(in the rows, 128 means zero)
Each path below is one point turned by a fixed rotation once a step. After each direction that follows a path, write how fast that rotation turns it, in degrees each step (0 if it stays still).
Each turn is a multiple of 5 degrees from 10 to 175, or 0.
Each row of a path follows its step; steps can be skipped.

step 0: [116 122 135 130 127 131 123 109 133 133 127 125 125 126 124 128 129 126
 132 118 134 124 126 123 134 128 125 125 132 118 121 127 119 132 133 124
 133 131 127 128 125 128 137 123 136 129 131 126 125 123]
step 3: [122 130 129 125 129 129 120 127 137 123 127 130 124 136 131 132 139 134
 125 122 131 123 138 119 138 135 138 121 133 128 123 124 128 129 130 124
 127 134 127 122 116 131 132 131 125 130 134 123 128 120]
step 4: [123 132 122 127 139 130 121 132 139 121 130 128 121 127 124 130 131 136
 118 130 132 128 135 124 134 128 134 130 123 130 125 116 125 130 135 134
 132 123 127 129 126 130 129 119 118 138 120 126 125 126]
step 5: [119 126 128 123 135 130 112 134 133 124 122 130 124 132 130 129 134 132
 127 125 124 131 120 130 137 119 127 130 130 136 125 116 124 137 125 124
 123 133 136 127 127 130 125 126 126 136 122 130 121 128]
step 6: [126 134 126 123 130 132 131 134 128 124 121 134 131 133 136 143 142 132
 127 123 121 129 125 133 138 130 136 135 131 135 126 125 124 129 135 120
 130 127 131 132 130 129 136 126 126 127 119 129 122 124]
step 7: [130 130 126 129 134 134 134 123 137 123 127 126 125 129 122 135 131 125
 127 125 128 130 121 133 141 128 125 125 125 128 123 125 136 133 132 122
 130 131 131 132 140 133 137 126 119 135 115 139 127 127]
step 8: [125 120 126 129 128 130 119 118 137 130 127 124 125 127 130 135 132 121
 132 116 137 125 120 137 141 123 125 130 124 130 129 131 125 129 135 117
 134 134 128 133 129 124 130 129 130 124 123 129 119 131]
step 10: [124 125 131 126 125 126 124 120 126 121 129 135 129 122 124 135 125 126
 131 122 133 131 132 131 141 127 128 117 130 135 134 136 134 136 122 130
 127 136 116 134 133 131 130 132 120 131 133 139 124 128]
step 13: [125 117 130 126 129 134 116 127 125 127 126 135 126 123 125 132 127 138
 120 126 121 129 120 127 130 122 135 128 131 135 132 126 119 136 118 128
 117 127 126 133 123 121 127 137 125 135 130 132 124 129]
step 14: [133 125 131 133 127 130 130 123 123 129 132 136 126 134 134 139 134 139
 119 126 114 122 127 126 125 124 140 124 137 132 127 124 124 127 133 125
 124 122 125 132 130 129 138 131 127 129 121 129 123 125]
Speeds:
[130 130 127 132 128 128 129 130 129 127 130 128 129 126 128 128 130 130
 130 128 129 129 129 127 127 129 127 128 129 126 128 129 126 128 127 132
 129 129 128 130 130 130 128 126 124 130 125 130 130 129] | 135
[130 127 131 130 129 129 130 130 126 127 129 128 129 127 129 128 127 127
 127 127 127 128 125 129 129 130 126 128 127 128 129 124 124 129 129 125
 128 126 131 130 128 128 130 129 130 129 126 129 128 127] | 45
[130 128 126 127 131 129 127 129 125 128 129 128 129 127 129 127 127 129
 127 128 128 128 132 128 129 131 129 126 128 130 129 128 128 128 130 128
 125 130 129 128 125 127 125 126 129 132 128 128 126 128] | 45
[129 130 124 130 128 130 131 125 127 130 125 128 128 129 127 128 130 126
 130 127 128 129 127 130 127 127 127 128 128 131 127 128 128 130 130 128
 126 128 130 127 127 126 130 126 129 128 127 129 127 130] | 40

step 0: [127 117 123 123 143 125 142 130 129 139 136 131 140 122 121 129 126 115
 132 128 120 121 132 126 125 129 120 128 120 135 126 129 133 126 128 132
 129 132 129 130 119 132 123 123 134 127 127 132 136 126]
step 2: [137 137 122 133 132 124 138 127 137 134 124 118 134 134 123 135 133 119
 128 127 124 123 134 131 136 128 126 141 118 126 118 129 136 120 130 137
 129 132 130 133 129 125 128 132 123 130 131 117 126 125]
step 4: [129 140 127 136 137 130 131 132 122 139 133 126 124 126 126 132 141 124
 127 127 144 132 131 135 127 132 118 132 124 121 124 132 131 140 136 124
 133 127 132 138 131 123 122 122 127 131 122 123 121 125]
step 5: [128 123 131 130 129 136 133 118 128 138 122 119 134 126 120 122 129 122
 131 126 122 127 133 128 133 135 124 135 133 127 129 130 125 130 137 126
 122 138 126 131 110 125 128 120 129 124 131 142 140 129]
step 6: [123 120 132 122 131 138 135 134 124 132 136 130 121 129 128 129 138 135
 139 136 126 130 122 134 129 135 112 127 125 124 125 133 135 126 125 134
 131 135 131 125 122 136 116 126 131 124 127 120 120 129]
step 8: [122 129 134 126 134 114 137 134 136 124 133 124 123 132 125 137 137 122
 137 135 121 127 141 132 127 132 131 131 130 122 140 133 140 124 128 131
 128 134 127 130 129 131 121 127 132 118 133 130 133 132]
step 10: [127 132 139 130 123 124 131 124 132 139 128 118 127 124 125 130 135 125
 128 131 119 137 128 137 137 128 131 133 128 120 137 127 122 130 143 131
 134 130 131 138 120 128 127 124 123 130 137 120 138 123]
step 11: [118 128 129 142 136 138 135 130 127 131 123 137 137 126 130 135 133 132
 135 129 128 125 132 127 142 135 112 132 123 122 124 138 129 124 124 125
 133 137 124 126 126 127 126 127 129 131 122 126 132 130]
step 12: [130 117 126 122 134 126 116 123 123 142 138 119 128 121 123 131 129 126
 131 135 132 129 132 137 138 127 122 129 120 125 124 123 124 132 129 127
 127 123 135 138 120 128 123 121 136 125 133 129 126 140]
step 14: [125 130 130 124 127 132 128 121 126 132 130 114 117 129 125 133 127 119
 127 128 122 121 132 133 130 129 127 137 133 127 122 136 129 118 120 128
 122 138 125 130 116 126 117 134 136 129 124 122 119 141]
Speeds:
[127 130 126 128 127 129 127 128 126 128 128 130 128 131 128 128 132 129
 124 127 129 128 128 129 128 129 125 126 130 126 128 127 129 127 123 128
 128 128 126 129 128 127 127 127 128 129 128 126 126 130] | 145

step 0: [122 125 116 127 135 125 130 130 125 129 119 123 129 124 124 128 141 118
 128 127 130 135 134 129 130 135 134 131 133 125 122 121 125 125 118 123
 126 128 141 128 126 128 123 129 129 130 131 134 136 117]
step 1: [129 133 118 128 134 126 126 133 126 127 126 131 130 128 124 129 139 131
 137 129 131 130 128 131 140 130 134 129 136 129 126 121 133 136 117 116
 125 124 134 128 125 130 120 128 126 134 128 129 144 126]
step 2: [130 127 112 126 124 125 120 130 117 135 123 136 131 128 125 129 141 132
 136 123 127 128 128 134 126 134 135 124 134 136 131 128 139 132 127 120
 129 129 128 131 126 132 122 126 131 132 124 133 135 129]
step 3: [123 128 103 128 121 127 126 132 115 128 128 123 131 126 130 130 134 129
 132 126 127 128 121 132 121 131 133 119 132 131 126 126 131 130 127 120
 123 127 129 120 133 128 134 131 128 130 131 127 131 133]
step 4: [124 122 111 126 124 132 121 134 120 123 135 120 124 125 125 134 132 130
 128 128 124 131 133 136 132 130 130 118 136 127 129 127 121 126 126 121
 129 122 118 118 133 131 132 135 125 129 125 133 132 124]
step 6: [125 123 118 130 135 131 132 139 126 125 134 126 122 131 120 133 133 128
 134 122 129 135 125 132 127 137 127 133 132 118 133 124 135 129 132 124
 133 120 133 127 127 124 127 138 134 140 137 129 134 119]
step 7: [128 133 123 127 128 134 125 140 119 125 127 127 122 132 116 126 132 133
 136 118 127 127 125 128 125 142 123 135 131 119 134 122 129 136 124 118
 134 127 131 121 123 130 122 130 131 128 125 130 129 124]
step 10: [130 123 121 128 136 132 114 132 119 125 126 118 131 129 125 131 137 125
 133 127 128 129 134 121 127 132 130 129 121 123 121 126 116 131 124 127
 129 118 135 119 129 126 131 134 115 129 130 129 132 127]
step 11: [131 126 123 136 137 125 113 127 125 126 133 121 128 131 122 138 136 126
 129 125 127 137 133 127 128 134 133 124 125 124 126 122 125 128 125 127
 129 124 133 132 115 129 121 129 120 136 127 130 136 120]
step 14: [129 134 117 131 131 125 124 127 114 137 126 126 130 126 127 137 131 132
 120 123 129 132 128 133 128 131 134 118 134 123 133 124 124 130 121 117
 129 134 136 125 133 132 125 134 126 119 120 131 135 130]
Speeds:
[128 126 127 127 127 129 129 130 127 129 126 126 129 128 130 126 126 126
 128 128 127 128 127 126 126 132 126 129 128 128 125 129 130 128 127 129
 128 128 130 129 131 125 130 129 129 129 132 129 128 128] | 110
[128 129 127 130 129 127 128 128 129 129 130 126 129 128 128 129 124 130
 128 126 126 128 127 129 131 127 125 126 130 128 128 129 131 127 127 129
 130 129 127 129 128 127 128 129 126 130 127 128 131 126] | 145
[128 128 130 129 130 127 125 126 127 127 128 127 129 127 128 128 126 128
 128 129 127 128 128 125 127 129 128 129 125 130 131 129 125 128 126 130
 127 130 131 129 127 127 127 130 129 127 128 127 132 128] | 25
